rotation steps, each row followed by its count of steps:
The counts run from 0 to 464.
[105 107 133 154 135 117 170 123 129 170  72 133 128 152 100 151 127 193
 141 119 153 159 113 165 113 109 136 142 123 118 132 114 151  79 129 115
 121 132 129 107 131 118 121 135 109 123 154 149  99 115 130 146 147 120
 204 109  87 106 113 156 155 141 135 113 143 112  87 102 150 123 121 154
 170  60 134 134 110 114 136 201  92 126  85 135 100 154] => 248
[163 141 127 150 144 133 142 135 138 128  92 133 133 126 115 114 109 197
  80 112 180 137  93 147  97 152 119 125 118 133 126 108 141  82  78 141
 114 129 101 119 107 124 120 117 161  96 140 174 129 112 162 155 111 134
 156 167 112 121 122 118 171 158 102 128 126 124  98 133 127 120 166 163
 154  85 150 130  84 130 113 199 107  96 134 161 154 133] => 81
[114 113 117 144 107 138 136 131 139 167 123 167 161 119 119 132 110 160
 127 128 140 145 102 157  68 130 101  98  94 141 184  76 157 121 167 130
 122  97 114 136 136 138 117 154 128  97 128 145 149 135 179 152  72 148
 131 160 110 159 128 107 148 129 145 129 127 110 117 107 118 166 133 116
 142  88 171 131  60 132 175 188 127  86 158 142 167 141] => 447
[108 166 188 190 118 114 119  92 139 163  97 134 114 121 156 106 123 177
  92 117 138 133  95 146 101 141  91  95 188 133 147  76 127 124 128 100
 123 115 130 161 137  85 115 142 111 111 141 112 116  99 149 102 117 142
 168 151 130 153 127 110 146 161 113 142 152 148 119 130 114 110 166 166
 130 119 172 149 114 172 136 162 105 100 144 159 148 147] => 359
[145  99 147 143 113 119 142 138  93 146 103 138 121 108 112 131 113 140
 115 120 148 174 110 137 117 139 126 106 115 124 163  91 170 113 173 122
  89 144 100 127 148 118 122 104 126 122 140 141  95 125 153 148 144 131
 192  99  62 119 121 122 156 154 110 102 133 105  84 121 127 102 120 125
 142  59 175 118  96 105 134 200 115 131  72 174 133 136] => 41
[102 128 132 150  85 136 134 121 107 164 144 166 105 133 109 137 132 143
 104  95 154 132 136 182 107 113 124 131 170 128 148  82 175 101 165  93
 131 102 117 122 105 121 116 178  97 109 128  99  94 132 126 170 129 138
 153 115  86 123 101 121 165 150 113 112 136 134 119 116 114 127 148 141
 104  86 158 137  90  78 137 183  78 127 111 180  91 142] => 464
[149 108  97 151  90 130 101  89 112 156 116 123 161 160 113 136 112 144
 129 114  98 140 130 150 106 115 133 120 120  91 138 142 157  93 164 105
 107 158  97 131 116 154 143  91 148  93 156 130 115 112 136 169 114 121
 210 107  91 129 117 127 136 152 124  96 151 129  90 145 152 123 142 126
 136  68 136 110  75 100 151 168 119 121  93 164 106 158] => 311
[124 140  67 156  95 131 129 120 128 149 133 127 175 155 122 148 116 151
 129  98 137 145 130 159 119  88 156 152 133  77 103 119 137  72 119 119
 130 123 146 109 107 150 109 127 124 111 132 150 111 122 156 145 115 161
 173 140 123 120 100 158 144 146 111 140 165 133 112  92 163 105 172 146
 139  60 126 135  86 123 119 139  96  90  97 139  71 165] => 98
[110 134 148 145 121  96 155 174 125 141 114 131 147 113 107 154 108 146
 121 114 157 172 131 149 126 116 154 113 103 130 137  87 151  95 142 119
 100 123 106 115 139 127 117 137 127 136 124 137  79 119 128 147 129 155
 179 133 108 116  81 142 157 184 102 158 148 119 112 123 154  60 147 148
 161  77 158 133  91  95  82 161 104 119  86 156 110 147] => 225
[158 140 105 166 149 117 147 138 131 138 103 133 138 113 109 116 102 185
  83 114 165 139  89 160 129 134 107 120 143 133 119 104 136  88  73 148
 109 127 124 105 117 112 122 121 140  98 138 172 116 129 162 147 117 159
 153 165 114 134  98 118 160 138  88 130 138 118  87  96 142 132 179 173
 133  71 161 161  79 125 103 183  98  90 117 153 150 141] => 79
[ 92 136 129 152  83 135 125 129 145 169 145 165 141 101 148 124 125 156
 108 117 157 149 110 148  68 133 116  74 108 142 204  76 154 114 183  93
 122 108 130 153 141 128 106 160 129  95 120 124 126 133 144 149  84 136
 131 162 115 142 144 105 146 153 158 128 147 147 130 127 130 131 137 116
 149 113 165 112  91 140 164 155 128  90 141 165 135 136] => 27
[131 131 187 172 115 126 112  65 121 151  77 155 122 165 110 123 134 170
 123 126 106 136 107 139  79 151 117 112 145 116 158  83 145 137 159  97
 120 130  90 174 125 119 130 122 130 130 143 116 122  82 137 100 101 124
 196  96  94 149 100 139 142 154 135 114 146 120 140 168 144 124 133 121
 129 114 147 142  78 126 176 174 104 155 126 171 127 157] => 149
[130 108 138 161 119 141 144 108 122 160 102 135 124 121 115 111 124 173
  81 125 141 141 105 161  73 135 130  87 120 156 186  77 141  70 149  94
 102 112 107 119 123 112 113 108 149  87 126 140 117 124 137 160 120 108
 156 117  86 126 110 128 172 140 140  87 136 127  95 128 136 173 129 137
 157 112 145 119 112 123 147 201  99 139 128 166 139 132] => 458
[124 142 154 154 111 112 106 104 102 163 114 173 150 143 123 123 133 150
 153 111 139 126 109 132 104 136  93 117 149  91 150 121 169 165 182 120
 138 124 115 163 125 127 149 168 113 101 129 102 122 104 138 125 100 162
 198 144 113 158 122 105  96 138 108 142 132 129 110 143 123 108 154  94
 114  70 155 132  55 103 157 154 118 108 114 170 136 155] => 172
[173 119 116 132 133 143 128 122 113 135 102 125 156 147  95 122  94 152
  90 146 124 146 120 165 104 134 144 116 110 130 126  73 134  81 132 132
 107 117  71 121 106 148 123  88 146 120 136 151 124 108 162 170  97 146
 165 120 113 121  62 147 159 144 109 109 143  98 108 133 143 146 168 142
 129  87 146 142  66 108 125 188 101 144 136 160 155 133] => 287
[119 116 139 125 131 121 130 129 146 162  82 146 129 127 150 120 121 200
 126 118 154 161  98 112  85 162 116  86 104 127 183 111 159 128 157 112
 122 134 125 191 176 126 100 119 127 118 148 143 117 107 141 131 104 131
 198 130  89 116 159 127 143 165 124 131 162 132 120 142 151 116 122 131
 163 103 179 109 134 152 158 182 127 104  97 180 134 139] => 212
[140 138 114 144 106 110 127 122 125 151 106 120 170 107 143 120 118 151
  97  96 152 164 122 109  82 139 150  77 122 102 142  84 135 112 148 111
 116 110 130 126 100 127 120 110 127  99 107 129  96 107 163 110 139 141
 203 194 127 120 112 158 127 169  97 111 132 137  87 103 138  93 179 128
 171  66 141 103 111 174 106 128 119  96 126 121 124 129] => 372
[132 122 141 201 124 104 120  82 115 141  83 142 163 131 111 134 105 147
 116 116  92 129 103 162 119 114  98 119 155 105 138 106 116 108 119 132
 112 113 112 118 123 105 151 122 135  90 144 129 128 121 163  91 112 154
 183 137 104 165  77 125 115 117 129 139 137 105  99 103 156 138 146 136
 129  64 139 157  39 110 153 151 117 119 120 115 142 174] => 142
[ 97 131 119 125 129  93 157 171 156 184 114 125 157 119 131 133 104 187
 112 138 121 169 123 161  91 119 133  83 122 143 164  85 142  96 136 118
 101  87 136 148 148 110  90 136  98 120 140 129 103 122 145 174 101 133
 174 164 140 118 119 119 172 178  99 139 148 136  95 112 145 138 153 160
 146 105 166 163 160 143 100 173 103  98 137 139 126 133] => 220
[129 150 122 163 128 129 113 103 148 150  97 139 137 172 127 144  92 190
 113 125 115 130 103 176 107 119  84 133 145 127 112 107 139 105  88 133
 148 115 111 166 124 129 114 131 104 107 173 141 152 113 159 143  74 150
 155 133 136 157 117 122 144 144 123 159 149 103 129 102 136 148 142 167
 109  97 145 163  91 147 158 190 114  80 169 140 142 163] => 111
[157 101 129 144 151 121 155 142 120 127  70 156 150 109 121 153  98 186
 115 110 153 166 110 141  95 158 116  92  82 137 164  97 143 105 138 135
 111 110  93 159 156 139 134 108 140 103 142 161 141 108 149 110  97 149
 178 133 104 123  86 150 130 146 127 137 137  95 130 120 174 117 124 128
 179  85 152 102  56 131 144 166 128 103 127 141 162 140] => 416
[105 121 129 172  93 130 138 131 112 159 133 184 128 107 136 165 106 141
 128 104 152 143 111 186 116 108  93 120 138 127 155  89 160 117 160 123
 138 101 120 137 144 129 136 165  91  90 131 126 142 152 160 133  97 166
 135 125 103 154 101 108 121 116 133 137 143 103 132  69 133 137 130 124
 125  74 171 132  46 114 182 169 118  87 132 145 144 154] => 444
[166 139 162 162 111 134 104  93  84 147 120 143 155 108 147 121 108 129
 109 115 139 148 109 140  92 147 107  79 124 126 153  72 142 147 186 118
 123 121  84 157 119 126 148  91 125  80 126 103 122 112 155 117 117 143
 187 145 125 144  99 130 101 153 112 104 131 124 102 127 132 106 160 101
 141  87 163  92  61 153 145 140 138 118 137 162 175 138] => 168
[109 121 104 122 120 102 147 157 134 162 108 160 182 143 110 171 106 159
 169 118 149 162 132 148 116 115 139 126  89  89 132 116 155 126 166 143
 145 100 114 134 127 139 130 160 100 119 127 128 114 115 138 142  98 174
 185 148 142 124  80 158 109 154 110 160 144 107 119 106 167  99 150 111
 152  51 141 142  64  99 118 138 115 102 110 122 113 157] => 409
[141 126  82 121 106 149 126 140 117 154 131 153 143 116 145 119 107 153
 105 116 166 160 105 132  92 139 125 105 134 108 136  82 170 122 149 146
 131 122 140 134 112 156  99 126 100 121 125 154 106 132 186 155 115 165
 168 160 112 112 135 120 153 141  97 110 140 115 107  78 116 130 169 142
 108  68 174 134 125 179 141 192 116  75 133 169 130 122] => 70
[125 150 142 173  89 113 106  97 142 147 132 101 171 126 124 102 121 143
  92 130 101 132 113 140  74 114 129  84 115 130 165  96 120  82 138  98
  93 126  99 135 110 120 113 110 177  91 133 134 114 112 150 140  83 110
 153 166 127 159 113 111 162 179 133 122 156 157 105 169 129 123 179 146
 155 115 137 133  74 124 125 153 115 111 141 156 144 154] => 329
[119 113 119 176 117 100 146 131 123 153  84 152 139  90 148 125 122 192
 110  77 160 147  97 132 107 151  94  90 134 124 187 143 140 106 116 109
 123 116 150 151 164  96 125 133 138  61 132 150 116 127 151 114 126 148
 179 165 104 141 142 103 113 141 116 137 142 150 103 107 167 114 146 132
 168  78 160 117 100 130 135 145 116  68  96 155 128 143] => 208
[129 134 149 139 147 109 149 111 149 152  74 117 144 138 124 125 126 215
 103 124 157 147 112 133  68 162 144  85 106 141 159  97 123  86 122 101
 127 102 118 154 124 108 113 114 139 110 128 138 112  83 124 127 111 125
 182 153 145 115 100 161 148 177 129 133 151 147 114 152 165 116 165 144
 193 112 131 116 124 150 110 156  97 123 134 147 137 126] => 394
[125 134 115 147  91 149 142 116 118 142 132 140 135 119 123 119 145 146
 109  97 191 151 102 117  82 150 157 123 101 107 150  95 166  94 159 114
 121 152 137 111 108 135 105 137 150 109 114 144  93 120 149 140 132 124
 165 153  90 104 137 143 164 160 138  99 149 156 110 139 133  79 158 125
 162  70 146  90  88 137 130 170 108 109  78 183 106 132] => 62
[127 139 150 142  93 111 121  99 108 154 125 130 176 135 102 123 127 121
 123 135 107 146 130 137  90 104 164 102 136  98 143  68 133 123 193 104
  98 118 101 123 102 130 131 127 125 135 108  96  91 107 143 123 108 151
 196 132 118 135  57 149 134 164 116 118 155 120 113 145 138  96 183 109
 122  88 139 147  76 115 121 130  94 153 106 145 118 146] => 160
[122 155 158 163 115 139 145 156 125 134 124 142 123  96 165 153  95 164
 102 111 181 174 108 152 107 148 128  95 104 156 142  62 156 107 148 120
 133 131 115 148 151 114 109 127 114 106 138 138 129 125 148 117 107 141
 140 140 127 128 118 143 141 169 141 153 159 118 135  97 141  72 133 149
 181  93 175 101  79 172 133 172 139  76 125 164 160 135] => 232
[110 143 117 123 125 131 138 135 126 176 122 146 142 140 153 160 102 186
 118  99 149 153 135 171  86 131 135  86 118 130 149  79 151 119 165 104
 172  82 126 171 123 134 104 149  71  97 131 106 119 105 133 151 103 149
 174 160 164 123 108 155 129 158 120 148 160 138 124  91 150 126 156 126
 166 106 140 109 135 178 131 139 118  84 159 139 128 137] => 403
[ 83 116 122 136 112  89 149 147 143 169 103 167 125 124 122 135 134 188
 130 102 140 156 116 132 113 125 111 125 158 108 170 121 160 116 141 114
 125  98 145 177 175 118  97 169  92 136 145 134  91 118 139 132 111 157
 193 126  96 123 121 118 154 157  95 153 154 129 129 110 150 108 132 147
 116  92 168 159 142 112 133 172  89 102  89 168  90 152] => 216
[145 131 132 138 112 114 122 127 106 142 111 149 123 109 133 113 123 163
  63  78 145 155 130 131  96 166 123  54 149 134 174  95 144 114 155  84
 118  95 102 170 126 121 112 121 125  97 108 108  88 103 131 143 127 134
 191 149 118 117 105 127 152 180  85 111 143 141 114 144 144 110 178 129
 140 110 158 107 124 128 112 147  96 111 125 180 136 125] => 189
[140 120 125 144  99 135 143 144 109 137 134 145 144 120 118 166 107 136
 103  97 153 165 151 173  84 138 141  88  78 141 159  78 164 103 178 102
 117 113  82 121 110 142 131 128 125  86 119 124 128 128 132 166 113 123
 159 138 116 129  99 148 139 165 140 116 137 114 109 119 147 108 119 110
 182  73 134  78  62 111 135 181 134 119 138 148 134 140] => 438
[115 132 134 118 132  99 152 172 148 164 111 117 157 112 135 137  99 175
 112 151 132 187 121 139  95 126 153  91  97 144 158  73 139  94 155 119
  94 113 110 138 144 119  89 111 118 140 138 141  96 118 137 159 107 138
 172 141 122 109  90 136 171 190 104 138 152 122 100 127 146 107 162 151
 154 102 172 146 149 148  88 173 112 118 121 151 136 126] => 222
[171 135 116 151 122 146 112 117 106 123 107 120 149 145 144 150  92 159
 105 110 136 172 118 150 111 144 129 121  94 104 100 101 153  99 127 131
 131 148  92 150 118 159 127  68 130 115 154 150 132 106 167 135 110 140
 195 116 110 118 113 161 137 157 112 120 159  98 115 102 144  96 148 144
 150  66 145 100  66 168 152 186 142  97 126 151 135 143] => 104
